Each named move below is a turn or a mirror, shown by a few rows before and after it. Which moves, in which order, take the first row of each later pair to the second? The first pair is answered.
move Nez:
[ -5  46  35  33 -14  20 -46  30 -57] |-> [-39  -1 -14  15  72  19  55  28  -7]
[-21  32   3   6  -8  10 -16  -4  36] |-> [-23  28  -3   4   2  11  -6  -5  40]
[ 22  22  17   3 -37   6 -57  21 -13] |-> [-10 -19 -27 -11  43   7  38  19  34]
move nofu:
[ 23   5 -31 -13   5 -13  -5   9   8] |-> [-18  34 -10  -7  -3  -4  -2 -11  17]
[-31  12 -27 -13  43   9  55 -16  67] |-> [-14 -16 -29 -10  60  -1  65  -2  47]
[-47  66  25   0  -2   5 -12 -36  23] |-> [-14 -17  36  13  60 -28  33   6 -42]
[-12 -13  -5  13  30 -16  45   7  -1] |-> [ 29 -10 -41  -6   7  -8  16  14  21]
move ris:
[  3  14  17   3 -21   1 -23  22 -33] |-> [ 21  -3 -36 -20   1   9   0  26   8]
[ 40 -40 -12  -7   6 -21   3  24  -8] |-> [ 27 -30  20   7  -6 -24 -12  21 -33]
[ 69 -28   4   9  -1 -34 -41  11 -56] |-> [ 80 -38 -30  -3  13 -32 -28  14 -30]
move Tafib:
[-11  61  54  19 -46  16 -61 -11 -11] |-> [ 60   8  30  12 -35  -3 -71  27 -44]
[-19   7  -9  -9  25  -3  35 -17  10] |-> [-31  18  20   3  15  -4  24 -21 -12]
[ -6 -17 -11 -18  18   7  62  -1  22] |-> [-38  10  21  -6   7   9  54 -15  13]

Between the rows of a pair lie two moves.
[ 15  15 -13  -8   2  -1 -20  19  10] |-> [ 16  16  -6  -6  -1  -4 -22  20   3]
ris Tafib
[ 10  13 -12 -31 -38  -3 -29   6   1] |-> [-32   8 -17 -31   1  -1  23  -6  26]
Nez nofu
[-19  29  13  10 -12 -14   0  -6  -3] |-> [ 27  -7 -11   2  -2 -21  -3  17 -15]
Tafib Tafib
[ 10  34 -16  -5 -37   8 -49  -6  12] |-> [ 26  22 -33 -10 -31   6 -45   2  15]
Tafib ris
[  1 -25  33   4   0 -19 -12  -5 -23] |-> [ 25 -36  10  -5   0 -19 -15   5 -13]
Tafib Nez
[ -3   7 -25 -34 -15  22 -13   1  30] |-> [-35  -1  39  -4  -3   7  -1   4 -27]
nofu Tafib
[ 30 -18  -6   3  -6 -16 -15  14  -3] |-> [ 24 -15 -23  -5   1 -10  -4  11  21]
ris Tafib
[ 33  -9 -37 -13  -8  -8 -14   5   8] |-> [  0  17  21  13 -27 -10 -29  -5 -29]
ris nofu
[  2 -12 -34 -15  23   2  21   7   9] |-> [-30   8 -16  -7  21   8  25  -8  13]
nofu nofu
[-33  30  24   3 -17   6   2 -21  13] |-> [-31  30  29   4 -20   4  -1 -19   3]
ris Tafib
[-52  25  16  -2   1   4  26 -20  27] |-> [-35  41  28   2 -33   4 -12 -17  12]
ris Nez
[-38  11   7  11  -1  -2  23 -15   4] |-> [ -6 -24 -20   2  18 -11  34   4  -1]
ris nofu
[-16 -25 -11 -11  19  13  23  25  15] |-> [-26   5  32   8 -17  13 -15  19 -13]
nofu ris
[  9 -31   2   2  15 -22   6   9 -30] |-> [ 20 -32 -14  -6  13 -20   5   9 -19]
Nez ris
[-37   7  59  26  -9   3  -9  -7 -32] |-> [ 10 -53  15  10  33 -11  23  21 -34]
Tafib Nez
[ 19 -22 -40   7  12  -2  -2  16  18] |-> [-34  22  15  30 -11   6 -13  -9   0]
Tafib ris
[ 17 -52 -48 -48  17 -18  61  11  35] |-> [-80  29  52  -7 -25  -7  37 -31   6]
Tafib ris
[-11  12  42  27  30 -31   3  -8 -47] |-> [ 61 -14 -25  -3  21 -31 -17  12 -19]
Nez nofu
[-27 -13  38 -24   1  10  29 -10  16] |-> [ 14 -24  46 -21 -21   0  -8   7 -20]
Nez Tafib
[ 34 -50 -49 -39  16  -1   7  16  35] |-> [ 31  -9 -45 -42 -28  11 -32   3  49]
Nez Tafib
[-23  41   1   3 -24  12 -18 -19  34] |-> [ 44 -38 -22  -1  15 -15   0  26 -10]
nofu nofu
[-30  26   1 -13  -7 -21  31 -14  14] |-> [  4  18  20  -4 -33 -30  -7   2 -28]
Nez Tafib
[  3  38 -31 -23 -26  17 -28 -22  53] |-> [-27  -3  59  22  17 -14   7  -5 -49]
nofu Tafib
[  2 -22   7  18  28   9  31  16  -2] |-> [-12  23  -3  10  -6  29   5  -4  36]
nofu nofu
[-24 -11  17  30  26  -4  40   9  13] |-> [ 46 -11  -4  18 -22  -5 -24  27   1]
nofu Nez
[  9  -2  37  36   1 -24 -28  10 -67] |-> [-20 -29  -6  17  63 -19  50   2 -14]
Nez Tafib
[-39   2  -5  -3  30   7  47 -13  25] |-> [  9   1 -45 -23   8  12  15  -4  48]
nofu nofu
[ 53 -22 -37 -12   2  -6 -13  19   4] |-> [ 11 -37 -18  -1  44 -10  39  11  -3]
ris Nez
[-26  11 -18   1   4   8  11 -23  31] |-> [  3  14  12  14 -28   0 -35 -11 -14]
Nez Tafib
[ 30 -51 -39 -23  49  -5  58  27   7] |-> [ 36  40 -43 -34 -48  25 -36  -2  48]
nofu Nez
[ -5  18 -27  31  25   3  28   9  27] |-> [ 19  35  -6  40 -20   1 -24  16  -1]
nofu Nez
[-22  52 -38  -9   9  27  13 -43  75] |-> [ 21  27  54  38 -25  -9 -51  -7 -62]
Tafib Tafib
[ 43  12 -36 -29 -19  11 -28 -18  34] |-> [  1 -35  23   4  46 -15  37  -6 -33]
nofu nofu
[ 15  -1 -15  -6  -2   3   1  13  11] |-> [20 -2 -4 -1 -8 -2 -7 17 -3]
ris Tafib
[ 20  -6 -30 -20  -3   7  -9   7  23] |-> [-35   0  14  -1  19   3  22  -6   4]
Tafib nofu
[  3  12  -6 -10  43 -31  32  10  20] |-> [ 37  22 -22 -20   9 -28 -11  13  25]
Nez ris
[ 80 -24 -12  -5 -28  -9 -57  35 -26] |-> [ 67  -9 -59 -29 -20   9 -36  20  40]
Tafib Nez
[ -3  37 -10  -6 -33   3 -34 -26  29] |-> [ 34 -39  -6   1  24 -28   4  13 -32]
nofu nofu
[ 26  -2 -28  -2  11  11 -12   1  28] |-> [-23  24   8  12   8  17  -5 -19  26]
nofu ris
[ 58 -16 -39 -14 -14  -8 -24  24  -2] |-> [ -9  39  31  14 -44   1 -41  -5 -22]
Tafib ris
[-19  31 -50  -3  19  -2  28 -31  61] |-> [  0  52  28  32 -41 -14 -48 -21 -24]
nofu Nez
[-70  14  -7  10 -29  22 -19 -14  11] |-> [-64  11   9  18 -35  17 -28  -8 -10]
ris Tafib
[ 12  32  26   1 -25   3 -33  -9 -26] |-> [ 36   3  20  -1  -9  -7 -24   7 -43]
nofu nofu
[ 26 -24  -7  -2 -23  18   6   8 -18] |-> [-17  -3  20  10 -21  21  19  -9 -19]
nofu nofu
[-25   6  14   7   1  13  11   3   7] |-> [ -1  -4  23  11  -8   7  -8  15 -17]
Nez Tafib
[  2 -10 -12 -11   4  -1   1  18   3] |-> [  2  -2   2  -6 -10   1 -13  16 -10]
ris nofu
[-17  39  40 -12 -22   8 -20 -23 -15] |-> [-33  17   7 -24  26  11  37 -27  21]
ris nofu
[  0 -15   8   4  31  -7  30   3 -16] |-> [ 29   5   9   2 -15  -5 -27   7 -25]
Nez nofu
[ 36 -18 -38  -7  11   4 -22   4  16] |-> [ -5 -28 -13   6  49  -1  25  -3   5]
ris Nez
[ 14  -2  15  -6 -24  -4 -27  12 -23] |-> [ 16  -7 -28 -25  -8   5  -4   8  23]
nofu ris
[-11  -9 -46   1  35   0  34  15  35] |-> [-51   6  27  32  25  -9  28   7 -19]
ris Nez
[-33 -27 -29  -3  54   5  63  -1  38] |-> [ 52 -62 -13   7  21 -17   2  41 -39]
ris nofu
[ 14 -10   9  13  15  16  43 -11  -3] |-> [ 47 -11  -7   5  -2  16  17  -3  -2]
ris nofu
[ -3 -25 -10 -10  38  -5  35   3  39] |-> [-21  30  47  13 -24   1 -28 -12   9]
Tafib Nez
[ 29   6 -11  -5 -18   1 -20   1 -16] |-> [ 24   9 -29 -13 -11   8  -8  -6   8]
ris Tafib
[-57  57   8  -3 -19  -1 -15 -48  33] |-> [-41  54 -12 -12 -28   2 -27 -45  46]
ris Nez
[ 26  31  -5  -3 -43   7 -56  -5  17] |-> [ 23  32 -16  -8 -39  11 -50  -9  30]
ris Tafib
[ 6 -8 -6 -1  7  1 21  6  6] |-> [ 13   9  -3  -2 -18   7  -6   4   8]
nofu Nez
[ 35  19  -5  -8 -14 -18 -15  16 -17] |-> [  7  18  26   6   2 -24   7  10 -37]
Nez ris
[  2  10  26  24  -3   3  10   3 -37] |-> [ 19  30   1  12 -28  15 -18  -1  -9]
nofu nofu
[  7 -17  27  25  21  11  19 -18  -9] |-> [ 36 -17 -15   5  10  18   7 -14  24]
ris nofu
[ 28  28 -39 -11 -28  32 -26  -8  45] |-> [-19  50  -2   4 -28  36 -15 -27  40]
Nez Tafib
[ 47   6  -3   0 -50  -7 -62  20 -28] |-> [ 15   9 -67 -30  -9  13   0  -1  61]
nofu ris
[ 17  -6   3 -12  -1   6 -18   1 -35] |-> [ -8  11  19  -5  -2  10 -15 -11 -32]
nofu nofu
[-23  25  14   2 -18  16 -21 -21  11] |-> [  1  -6  30  11 -13   1 -25   0 -33]
Tafib nofu
[-45  12  54  26  -6   9  13 -13 -25] |-> [ 26 -48 -35 -11  28   6  36  19  12]
nofu Tafib
[  4  15  22  10 -27   6 -33   2 -11] |-> [ 25   2 -28 -10 -14  11 -18   9  27]
ris Nez
[-33  35  73  32 -43  -6 -32 -20 -55] |-> [ 43  26   9   1 -74   1 -77  -3 -23]
Tafib nofu
[-21   1   7  17  17   0  36  -4  19] |-> [  2  -6  32  29   1  -9   9   8 -23]
nofu ris
[  4  25 -21 -26  -2   8   7   9  22] |-> [-27  26  12 -11   9   5  26   3   2]
nofu ris
[ 17 -12  -9 -25  -4   4  12 -27  17] |-> [ -1   8  11 -19 -17   8   1 -35  12]
Tafib Nez
[ 10  -9  14  26  -7 -31 -46  -8   5] |-> [  0  -4 -19  11   5 -21 -27 -20  49]
ris Tafib
[ 27  -8  29  21 -14  10 -12  14 -38] |-> [  8 -24 -16   2  30  17  41   7  16]
nofu Nez
[-34  14  -8 -26  17  -8  14  -6  45] |-> [-34   0  47   2  16 -25   2   8 -22]
Nez nofu
[-31 -18  28  17  30  -7  27  -4  -1] |-> [ -7 -34  19  14  34 -11  24   9 -10]
Tafib Tafib
[-18  24 -12  -3 -13 -10 -27   8  31] |-> [-33  -2  -9   1  25 -19  15  12  23]
nofu ris
[  2 -10 -43 -24 -15  16  -2   7   8] |-> [-44  -7  -1  -5   5  12  25  -3 -13]
Tafib nofu
[ 17 -22 -40 -25  -6  19   2  21  25] |-> [ 15   2   3  -6 -41  16 -40  20 -12]
Nez ris
[ -7  23  26  17  10  19   9 -16 -20] |-> [ 21  28   4   6 -15  23 -20 -13  -9]
ris Nez
[ 68 -11 -48 -10 -38 -10 -57  29   9] |-> [-41  47 -37 -10 -20  17  -1 -27  78]
Nez nofu
[ 26  11   1 -36  -9   8 -37  -7   0] |-> [ 11   0  34 -17   3   0 -28  -3 -36]
nofu Tafib
[ 36  23 -17 -38 -26   2 -32  21  17] |-> [  9  21 -35 -44  -1   8   8  12  47]
Tafib Nez
[-42   4  37   0  14  -7  10  -9 -23] |-> [ 23 -30   6 -11  14 -18  -9  21 -39]
nofu ris
[ 17 -17 -32  -3  13  -1  -2  14  39] |-> [ 22   5   0  10 -25  -3 -44  15   8]
Nez ris
[  8 -17  13  14  16  -1  15  -5 -10] |-> [ 19  -6  19  13  -7   2 -12  -5 -16]
Tafib Nez
[ -2   2  14  18   2  25   0 -13 -10] |-> [  7 -15   3  15  15  20   9  -6 -10]
Tafib Nez
[-46  19  22   2 -11  13  -8 -17  -3] |-> [ 31 -19 -28 -19 -13   6 -28  13  -3]
nofu nofu
[  2 -33 -30 -25  40  -1  10  -8   1] |-> [-41   5 -10 -17  26  11   9 -33  17]
nofu nofu
[ 29 -33 -29   0   4 -12   8  22  23] |-> [-32  20  37  26 -23  -5  -8  -7   1]
Tafib ris
[-38   5  -5  -4  21   8  30 -19  28] |-> [-40  24  34  12  -7   5  -2 -20  -4]
ris Nez
[ 14 -56  34 -20   1 -28 -10 -18 -21] |-> [ 32 -43  22 -27 -20 -23 -33 -19  -9]
Tafib Nez
[-13  14  -9 -24  -3 -12   0 -31  16] |-> [ -4  17  11 -17 -16 -15 -21 -27  -8]
Nez Tafib
[ 23 -36 -22 -12  15 -11   1  25  13] |-> [ 22  -6  12   3 -25 -10 -42  21 -12]
ris nofu
[-26  20  40  30 -25   2 -11  -6 -28] |-> [ 27 -43 -34   2  21  -5  27  21  -1]
Nez nofu
[ 53 -47 -22   4   1   1 -19  38 -15] |-> [  9 -23 -53 -12  19  20  18  10  52]
Nez Tafib
[  5   2 -27 -12   6  15   6  -2  53] |-> [-42  17  30  16  10  11  16 -13  17]
nofu ris
[-37  48  29   0 -11   2  15  -7 -18] |-> [  2  56  -1 -16 -40   7 -19  -2   0]
ris Nez
[-11 -19 -28   9  24  -7  33 -12  50] |-> [-37  25  31  32 -23  -4 -14 -27  16]
Tafib Nez
[  6  13  29  16 -18  -9 -20   2 -32] |-> [ 38   5 -23  -8 -19  -2 -24   8   5]
ris Nez
[ -1  21 -34   3  24  29 -16 -29  35] |-> [ 17  11  15  30   5  12 -49 -12 -36]
ris Tafib
[-45  55  17   9 -20  18   6 -41  19] |-> [-10 -31  12  16  47 -11  57  -1 -32]
Nez nofu
[ 14  23  10   5 -27  -4 -37  -2  -5] |-> [ 17 -13 -30 -10  24  -7  19   7  21]
Tafib Nez
[ 19  -1  -5  15 -36  -2 -41 -10 -38] |-> [-25 -15  21  29   5  -9   9 -16 -50]
Nez ris
[  5   3 -28 -14  12  13  14  -5  31] |-> [-22  31   8  -1 -11  16  -2 -19  16]
Tafib Nez
[ 33 -25  -9  10  22 -19 -27  34 -74] |-> [ 16 -32  -6  13  44 -19   2  31 -72]
Nez ris
[ -1  25  53  24 -24  -7 -40   0 -47] |-> [ -2 -40   0   5  62 -15  48  14 -19]
nofu Nez
[  0 -48  18  14  13 -21 -16   7 -39] |-> [-25 -32 -30 -10  32  -2  17 -12  34]
Tafib Tafib
[ 41 -11 -13   3  -1  -9 -41  21  -2] |-> [  1  24 -25  -5  -3   8 -27  -4  46]
nofu ris
[ 55  14  10 -19   9  20 -15  45  -2] |-> [ 49  19  -6 -27  16  25  -4  40  22]
ris Tafib
[  6   2  30  15  -2 -15  -2   2 -22] |-> [ 16  19  15   5 -24  -6 -20  -2   0]
nofu nofu
[  0   3 -18 -15  -7  15 -10 -18  25] |-> [  6 -33  -5  -6  20   0  15  -5  -6]
nofu nofu
[ -2  36  34   1 -48   7 -48   2 -25] |-> [ 56 -11 -44 -32 -16   3 -23  27  11]
Tafib Tafib
[ -2   9  51  22 -27  -5 -26  15 -57] |-> [ 23  37  -9 -10 -54  17 -51   3  12]
Tafib nofu
[ 16  18  25  29  10 -26  22  16 -18] |-> [  6  25  -6  15  19 -16  42   6  24]
ris Tafib
[ 14 -54   6  -9  29 -18  31  21 -46] |-> [  8  25 -42 -40 -34  18 -19 -16  45]
nofu Tafib
[  1   1  -6   6  22  -2  30 -11  17] |-> [ 22 -14  -6   8  22 -10  24   1  -4]
Tafib nofu
[  8  44 -14 -15 -26  13 -45 -20  19] |-> [-10   5 -37 -21  38  10  27 -15  38]
Tafib Nez
[-18   9  15   3   3  19  -1 -17 -15] |-> [ -7  -5  16   4   7  15   0  -6 -28]
Nez Tafib
[-19 -25  34  15  31 -12  33  17 -10] |-> [ 42 -24 -28 -15   2  -2  -6  27  28]
Tafib nofu
[ 29   5 -50 -12 -13   4 -21  -8  26] |-> [-10  38   1   9 -33   7 -35 -26   6]
Tafib Tafib
[ 50 -37  10   6   6 -25  -2  14 -51] |-> [-34  42  47  15 -24  -1  -8 -34 -16]
nofu nofu
[-45  26  17   3  -6   9   1 -11  14] |-> [ 32 -19 -30 -17  -4   0 -17  21   9]
nofu nofu
[-26  11  21   9   9   1  32   3 -21] |-> [ 11  -6 -33 -14  13   4  31  15  11]
ris nofu
[ 28   7 -40  -9 -30   4 -31  -2  22] |-> [-12 -33  14  21  26 -17  27   7 -35]
nofu nofu
[-17 -21 -15 -18  -2  20   9 -27   8] |-> [-25 -21  14  -4  -6  14   1 -25 -17]
nofu ris
